runs of hidden systems:
J760, seq 1 (8 x 20):
[[  2 -10  -8   3 -26  -2 -10 -12   2  -5  20 -11   8   3 -17  -9  -3 -22
   -3 -16]
 [ 11   5   2  -5  29  -2  18   2   1  -3 -23   4  -8 -11  10   7  -4  12
    2 -12]
 [ -7  15   4   1 -30   9 -23  -5  -2   1  17  11   7   4   2   6   1   6
    0  14]
 [ 11  -8 -10  -6  18 -14  17   4  -1 -10  -8 -15   1  -7  -9  -5  -4 -27
   -8  -7]
 [ -5   0   7   0 -10  10  -9  -4   3  11 -12  24   5   6  20   6   2  23
   13  -1]
 [  4   6   3  -7 -11 -11   8   3   2  -3  17 -21 -10  -4 -21   3   1 -21
  -15  15]
 [ -5 -10 -10   1  21   7   0   5   1   0 -17  13  15  -4  20 -19   3   8
   14  -7]
 [ -2   2  10   0 -31  -1   2  -9   7  10  15   1 -14   6 -18  23   7  -1
  -17  -1]]
J372, seq 2 (8 x 20):
[[ -8  -1   3  11 -22  -2 -28   2   4   5  30 -16   4   4  -6 -23   3   9
   -2   1]
 [  6  14 -10  10  35   5  12  -2 -12 -19   5 -17  -6 -17  -8  -4  -8   2
    0 -10]
 [ -4 -12  -3  -3 -10   5 -14  -1  -3   1   2  -6  16  13  14 -25  -4  -4
   34  10]
 [  4  15  -2  10   2   0  -1  -9 -19 -11  21 -18 -12   8 -19  22 -11 -10
   -8   4]
 [  6 -15  -3   2  19  -5  -4   0  -7   0 -22   3  12  14  22  -7 -11   2
   21 -13]
 [-13  -5   0   9 -22   9   6 -12  -6  10  21  -4 -15  18 -19  16   7  -2
    6   9]
 [  7   4   4   9  36 -13  -8  12  -9   1 -18   0  -1   7  15   8  -8  15
  -13  -4]
 [-16 -26  -5   9 -22   8   4 -11  10  15  13  -1  -3  10 -10 -13  15   0
   13 -13]]
J926, seq 3 (8 x 20):
[[  4   1   6  -3   7  -5   2   1  -6   4 -18  11  -3  12  10  22  -5   2
   -3   6]
 [  5  -5   6  -4 -16  -9   7  -6   5   3  10 -16 -11   7 -14   3   1 -12
    2  -1]
 [ -5  -5  -2   0  12   7   8   1  -5   2  -6  -2   0   6   9 -10   2   5
   25   9]
 [-11  -3   1   6 -17   3  -4  -1   2  11   5  12  -2   9  -4  13  10   4
  -12   7]
 [  4  -8   4   5  10 -14 -10   9   0   2   3 -19   1   7   1 -17  -4   0
   -2   2]
 [ -2   9   1   6  -6  16  -3 -12   1   0   8   6  -4  -4   1   4   0  20
   11 -11]
 [ -8   4 -11   6  11  -1  -1  11  -7  -6   9  -1   4  -2  -9  -3   6 -12
  -19  14]
 [ 10   0   5   3   1  -5 -10  -6  -4   0 -10   4   6   9  12   9 -13   8
    4 -16]]
J926, seq 4 (8 x 20):
[[  2   7   5  -3 -27  -5 -16  -2   1   1  12   2   4   5  -5   7  -1  -6
  -14   3]
 [  2 -11  -7   6  19  -5   5   2   0  -3  -2 -14   3  -3   0 -19  -1  -2
    8 -13]
 [ -3  17   4   1  -6  11   0  -4  -2   0   0  16  -6  -6   4  16   3  17
   -1   3]
 [  0  -6  -8   0  -1 -11  -3   6  -3  -5   5  -9   8   1  -8  -7   0 -23
  -13   6]
 [  6  -1   4   0   7   3   3  -7   1   2 -11   3  -2   2  11   4  -5  16
   14 -16]
 [ -4   8   0  -3  -9   2   7   1   2  -3  12  -3  -9  -7 -14   5   8  -7
  -11  14]
 [  3  -8  -3  -3   8  -4  -8   4  -7  -1 -12   2  13  10  14  -8  -7  -5
   12   1]
 [ -3  -2   3   3 -11   2   8  -7  10   8   5   4 -12  -3 -12  12   9  10
  -10 -12]]
J835, seq 5 (8 x 20):
[[  8 -12   7  -6 -14  -5  16 -12  15  10 -13   8  -8   0  -3  15   3   1
   -3 -26]
 [  6  16  11  -2   7   7  -5  -3  -5  -3   2 -10  -6   3  13  -7 -11  19
   28  12]
 [-14   1  -9  -5 -26  14   0  -4   7   2   6  24  10 -11  -5   2  15  -7
   -6   5]
 [  6   3   8  -7  26  -9  23  12   1   3 -16  -7 -17  -4   1   7   3   4
   -6  11]
 [ -8  -3  -2  12  -4   5 -24   1   7   4   6   9  14  -5  11 -21   4  21
   -2 -15]
 [  0  12  -4   1   2   4  19  -5  -2  -8  18 -16 -18 -10 -26  10   5 -10
   -8   8]
 [  1  -4 -10  -3  18  -9 -16  15  -8  -6 -18  12  25   0  20 -15  -6  -9
   -5   6]
 [  7  -7   6   5 -16  -4  11 -15  13   6   8  -6 -15  -4 -19  12   4   5
  -13 -33]]
J523, seq 6 (8 x 20):
[[  3 -12  -2   8  -6 -14  -8  -3 -15  -1  11 -19   0  25 -10   7  -9 -21
   -2   4]
 [ -7   1 -11  17  15  11  -2  -7 -23  -7  11 -10  -1  15  -3   5  -7   1
   15   6]
 [ -8  -2  -8  11   3   0  -9   0 -19   0   0  11   4  21  -1  24   0  -8
  -16   9]
 [ -3 -13   3  12   0  -9 -13   2 -10   8   6 -13  -1  28   1   2  -7   1
    3   5]
 [ -7   1  -1   8  -2  11   1 -10 -18   2   5   0  -6  19   1  16  -4   5
   18  10]
 [-11  -7  -5   4   2  -1  -1   7 -12   6  -2   5   3  18   0   8   5 -11
   -4  24]
 [ -7 -20  -3  10  -1  -2  -1  -3  -6  10  -1  -4   0  24  -1   1   2  -2
    8  -4]
 [  0  -3  -1   2   2   0  10  -7 -11   1   2  -8  -9  17  -6  16  -4  -9
    9   8]]
J835, seq 7 (8 x 20):
[[ 10  12  -3  -1  38   7   2   2 -16 -16 -18  -1   7  -4  24  -6 -16  12
   27  -1]
 [  1  11   4  -4 -42   6 -14 -12  17   1  14  18   6 -18  -8   9   6   4
  -21 -18]
 [ 11   7   3 -16  28  -5  31   9   0  -9 -12 -23 -14 -11   0 -13  -2 -10
   23  20]
 [ -9   1 -10   7  -9  13 -23  -6   6   0  -7  39  25 -11  16  -1   3  17
  -10 -25]
 [ 15  20  18 -10   1  -8  27   0   9  -3  13 -29 -31 -15 -23   8   0   1
   -6   9]
 [ -9  -6 -19  -1  14   9 -19   9  -5  -9 -12  20  36  -9  27 -34  -1  -2
   14   2]
 [  9  12   8   0 -15   0  23 -16  10   1   9   1 -24 -16 -31  34   6   1
  -30 -24]
 [ 10   9   4 -10  27 -10 -16  19  -7 -13 -10 -17  15  -2  28 -39 -15   3
   26  23]]
J523, seq 8 (8 x 20):
[[  3  12   3  -8   1  -3   9   6  14  -5   8 -11  -9 -24 -12 -12   6   1
  -12   5]
 [  7   4  -6  -5   9   2  -4  -1   7  -8 -12  11  14 -20  11 -13  -3   5
    1 -19]
 [  6  11   9  -3 -14  -4   1  -2  15   0   9  -2  -8 -18 -13   3   6   5
  -21  -7]
 [ 10  11   5  -8  14  -4  -5   7   6  -6 -10  -4   4 -14  14 -19  -5  11
    8  -1]
 [ -2  12   0  -3 -20  10  -2  -9  12  -2   6  15   2 -19  -6   6   7   9
  -10 -12]
 [  7   3  11  -9  15 -15   2  18  13   3 -10  -8  -5 -10   6 -15   3   8
  -10   9]
 [  3   3   0  -8 -21  11  -3 -16  10  -4  -1  13   8 -13   5  -4   0   6
   14 -21]
 [  0  12   6  -9   7  -7  15  13  12   0   2  -7 -14 -18 -10  -5   9   3
  -17  17]]
J900, seq 9 (8 x 20):
[[  2 -11   2   1  -5  -2   7  -9  -6   5   1 -10  -6  20  -1   6  -5  -6
   19  -1]
 [  2   8   2  -1  19   0  13   3  -9  -2  -8  -3 -11   2   3  12  -2   5
    5  12]
 [-10 -11   0   1  -8   4   0   2  -7   9  -2   7   0  18   3   5   6  -3
    9  16]
 [  2  -8   3   4  15 -10  11   4  -3   4  -3 -14 -12   9  -6   7   0  -3
   -6   1]
 [ -5   0   7   2   5   3  -5   5  -3   8  -5   5  -1  12  13   0   1  17
   10  14]
 [ -5  -4  -2  11   2  -2  -1  -2 -11   1  12 -11  -7  13 -12   9   0  -6
   -7   5]
 [  4  -2   3  -1  15  -8  -6  12  -5   0 -14  -1   5   9  15  -3  -6   1
    1  10]
 [ -1  -2   2   9 -10   2  -5 -12  -7   3   9  -4  -7  17  -3  15  -3   5
    6  -4]]
J372, seq 10 (8 x 20):
[[  0  13   4  -9 -12   2  -3  -1  -4   1  -6  20   4   3   6  23  -1  -3
   -7  14]
 [  2 -11  -4  -4  -4 -11   3   3   6   5 -13  13   6   1   0   9   5 -13
  -21  -9]
 [  3  -1  10 -11  -9  -4  16   0  14   9  -9   6 -11  -6  -1   6   9   3
   -3  -1]
 [ -2  10   3  -2  -6   2 -10   3   8   2  -3  18   4 -11   7   3   5  13
  -14   0]
 [ -5  -2  -9  -5  -1   0   8   5   8  -2  -1   8   5 -14  -7  -6  11 -11
  -15   1]
 [  9   7   8 -14  -4  -9   3   7  12  -1  -5  -5  -1 -11   3  -9   1  -2
   -2   6]
 [  3  10  -2  -5 -15   5  -5  -9   4  -8   5   8   8 -14  -1   1  -1  -2
   -1  -8]
 [  1   7  -7  -9   5   1   8   2  -3  -7  -6   8   7  -9   1   4   1 -15
   -5  10]]
J900, seq 11 (8 x 20):
[[  7  14   9 -17   1 -10   1   8 -15  -2 -16   6  -2  18  12  27 -10 -16
    0  39]
 [ -2 -26   2   0  -4   0  15 -10  -8  10  -4 -18 -11  31  -1   3  -3  -9
   37   4]
 [ -1   9   2   5  34   2  23   5 -12   0 -13   0 -21   4   0  24   3  11
   -1  16]
 [-19 -15   3   1 -10   1  -4   9  -6  17  -4   7  -1  28   7   3  12  -2
   10  33]
 [  2 -16   4  14  26 -16  12   6  -5   8  -1 -25 -19  18 -11   6  -2   0
   -9  -5]
 [ -6   8  10   6  12   3 -15  10  -9  10  -7   8  -1  17  22   3  -2  27
    9  22]
 [ -7  -7  -3  17  -2  -5  -7  -4 -18   2  21 -18  -7  25 -16  11  -3 -10
   -6   9]
 [ 11   1   6  -4  29 -14  -7  13 -12  -2 -21  -6   7  11  20   0 -14   0
    4  12]]
J760, seq 12 (8 x 20):
[[  2 -22 -15  15  30   2   9  -9 -13  -4 -11 -10   4  10   3  -7  -8  -2
   20 -30]
 [ -3  15  13  11  -7   8  -5  -8 -12   8   8   6 -20  18  -2  36  -3  22
   -3  10]
 [  3   1  -8   6  21  -8 -10   9 -19 -13  10 -23   8  10   0 -16 -12 -18
    5  17]
 [-10 -17  -8  10  -1  11   7 -16 -11   8  -9  13   0  22   3  18   2   3
   18 -13]
 [  4   8  13   2  10 -15   0  13  -7   5   3 -16 -15  15  -3  12  -3   1
  -14  25]
 [-12 -14 -11   9   2  10  -7  -2  -9   0   4  -5  10  13   8 -20   0   0
   28   3]
 [ -7  -5  -1   9   5  -2  17  -3  -5   8   1  -2 -20  11 -17  25   8  -2
  -14   0]
 [ -2   0   4  10  17  -6 -20  14  -6   3   1  -9   5  11  14 -18  -5  15
    6  11]]

runs to name:
seq 13 (2 x 20):
[[ -1  -7   2   3 -14   2  -9 -11  -2   5  -6  15   6  13   7  16  -3   7
    3 -14]
 [ 12   9  10  -9   3 -13   6   4  -1  -5   2 -19 -12   0  -4   4  -8  -7
   -1  13]]
  J760
seq 14 (2 x 20):
[[-13   4   4   5 -45  16 -13 -13  12   8  28   7  -1  -3 -13  -4  12  12
    3  -3]
 [ -5   7  -9 -10  29   2  28  12 -13  -5 -11  -5  -9  -1  -2   4   7 -18
    6  37]]
  J835
seq 15 (2 x 20):
[[  2 -11  -4   7  30 -11   7   9  -5   4 -24   7   1   7   9  10   0   2
  -15  -9]
 [  0   2  16   1 -28   0 -17  -8   0  10  13  -8  -4  18   4   3  -5  12
   14   6]]
  J760
seq 16 (2 x 20):
[[  8   1 -10   4   7  -4   7  -7  -5 -13   4 -10   0  -7 -14   6  -6 -17
  -12 -16]
 [  6  -3   5 -12  -1   2   6  -3   1   0 -14   1   2   5  14  -5  -4   0
   27   7]]
  J372
seq 17 (2 x 20):
[[  3 -10  13  -7   2   3   9  -5  -3  11 -11 -12 -10  22  18  -7  -5  14
   48  13]
 [-10  10   0  25  -9   8 -25  -9 -18   0  23   3  -2  19  -7  24  -4  11
  -13  -1]]
  J372
seq 18 (2 x 20):
[[-16 -10 -16  -2  -1   8  28  -1  -5   2   3   7  -7   1 -20  12  17 -23
   -4  14]
 [  3  -3   8   6  26 -15 -14  16  -8   7 -20   7   4  15  20   6  -6  14
  -15   5]]
  J835
seq 19 (2 x 20):
[[  6   6   1  -1  -1  13  25 -21  -5  -7  10 -19 -20  -4 -15   9  -5   1
   29  -9]
 [  0  16  -4 -12  -6   5 -21   5  -9  -8 -10  25  24  -2  23   2  -7  -5
    3  22]]
  J835
seq 20 (2 x 20):
[[ -8 -17   0   0  -7  -4  -5   9  14  11  -4   3   9   1   7 -23  10   3
    3  -1]
 [  1  16   6   3   0   2   7  -1   3  -4  16 -12 -17 -12 -16   3   3   6
  -10   3]]
  J372
seq 21 (2 x 20):
[[-11  -4 -10  10  -1  17   5 -11  -6   0   5   9   1   0  -3   3   4   6
   11 -10]
 [ -4   2  -1   7  13  -8  -6  12  -7   3   0   1  -1   8  -2   7   3  -2
  -20  14]]
  J926
seq 22 (2 x 20):
[[  2 -27   3  -4 -18  -4   2  -7   8  10   2 -18   1  18   1 -21  -1  -7
   34  -8]
 [-23  -4   0  10   6  15   9   8   5  16   3   8 -13   0   0  -8  22  27
    8  14]]
  J926
seq 23 (2 x 20):
[[ -6 -10  -6 -10 -19   0   3   1   9   1   6  -4   9  -3  -5 -20   8 -20
    8  10]
 [ -6 -10  -1  -4  10  -3  21   7  14   8 -16  10  -5 -10  -1  -2  14   2
   -9  -6]]
  J760
seq 24 (2 x 20):
[[-10  -2  -4   9  23  -6 -18  25  -3   5  -2  -2  11   4  15 -30   5  10
   -6  20]
 [ -1  -8  -3  11 -11  -3   3  -7   7  -3  28 -30  -8  -5 -25 -19   3  -8
   -2 -15]]
  J372
seq 25 (2 x 20):
[[-17  13  -4   3 -12  21   6  -6  -6   5   0  35  -4  -5  -4  31  14   9
  -11  11]
 [ 11  -7   2  -3   7 -30 -17  21   2  -2  -1 -18  10   4   1 -17  -7 -20
  -27   5]]
  J760
seq 26 (2 x 20):
[[-15   4 -23  17  30  18  21  -7 -23  -9  -2  14  -7  -2 -10  25   6  -2
   -7   0]
 [ 14   6   9  -2   1 -21 -12   2 -17  -1  -7  -4  -3  26   4  33 -18 -13
  -17  13]]
  J926
seq 27 (2 x 20):
[[ -8  15  -5   1 -14   9 -11  -2  -9  -7  16   6   6  -3  -6   4   2  -6
   -4  18]
 [  0 -15 -10   9  14  -8  -4   2  -6   0 -10   1  10   9   4  -3  -2  -8
   -6 -14]]
  J926
seq 28 (2 x 20):
[[ -1  16  -5   0 -16  13  -7 -12  -5 -10  13   8   4 -11  -6  12  -3   0
   -3  -3]
 [  8   0  -7 -13  -2  -6   4   3   4  -9  -5   0  10 -11   1 -10  -1 -23
   -2   3]]
  J900
seq 29 (2 x 20):
[[  6  17   7 -12  -7   7   3  -3   8  -4  -5  10  -1 -17   8   2  -1   9
    6   0]
 [ -1   8  -7  -8 -11   1  -1   1   2  -8   6   8  10 -14  -5  -2   4 -15
  -13   5]]
  J760
seq 30 (2 x 20):
[[ -4   3 -18  -1  -7  -6 -11   6 -10 -13   6  11  21  -3  -7   3   0 -33
  -26  12]
 [ 15 -20   7 -11  -2 -18   4  -1   9   8 -28   5   7  12  15   1  -7  -6
    6 -21]]
  J760
seq 31 (2 x 20):
[[-10   1  -5  15  18  11  -5  -1  -8   0   6  -2  -1  -1   4  -9   1  20
    9  -4]
 [-11  -7  -7  12   9   1  -5   5  -8   0  14 -13   1   7  -5 -15   3  -3
    4  11]]
  J372
seq 32 (2 x 20):
[[ 13  25  18 -20 -27  10  13 -15  10  -2   8  -3 -17 -15  -6  12  -3  11
   19   5]
 [ -7  14 -21  -7  17   6   2  14  -4 -18  -1  14  19 -26   2 -14   7 -20
  -14  18]]
  J760
seq 33 (2 x 20):
[[ 14  11   1   0 -23   1  -7 -24  -2  -8   3  11   1   0  -7  32 -14  -3
  -12 -30]
 [ 23  23   6 -18  15 -10  -5   5  -6 -18 -13  -6   6 -10  15   3 -20  -8
    3  10]]
  J760
seq 34 (2 x 20):
[[  1   1  10  -9 -27  15   2 -15  16   4  10  -6  -4  -9   3 -19   1  19
   38 -10]
 [-28  -5 -18   5   8  12   5  17   3   3   5  17   9 -12  -4 -19  25  -5
  -13  24]]
  J926
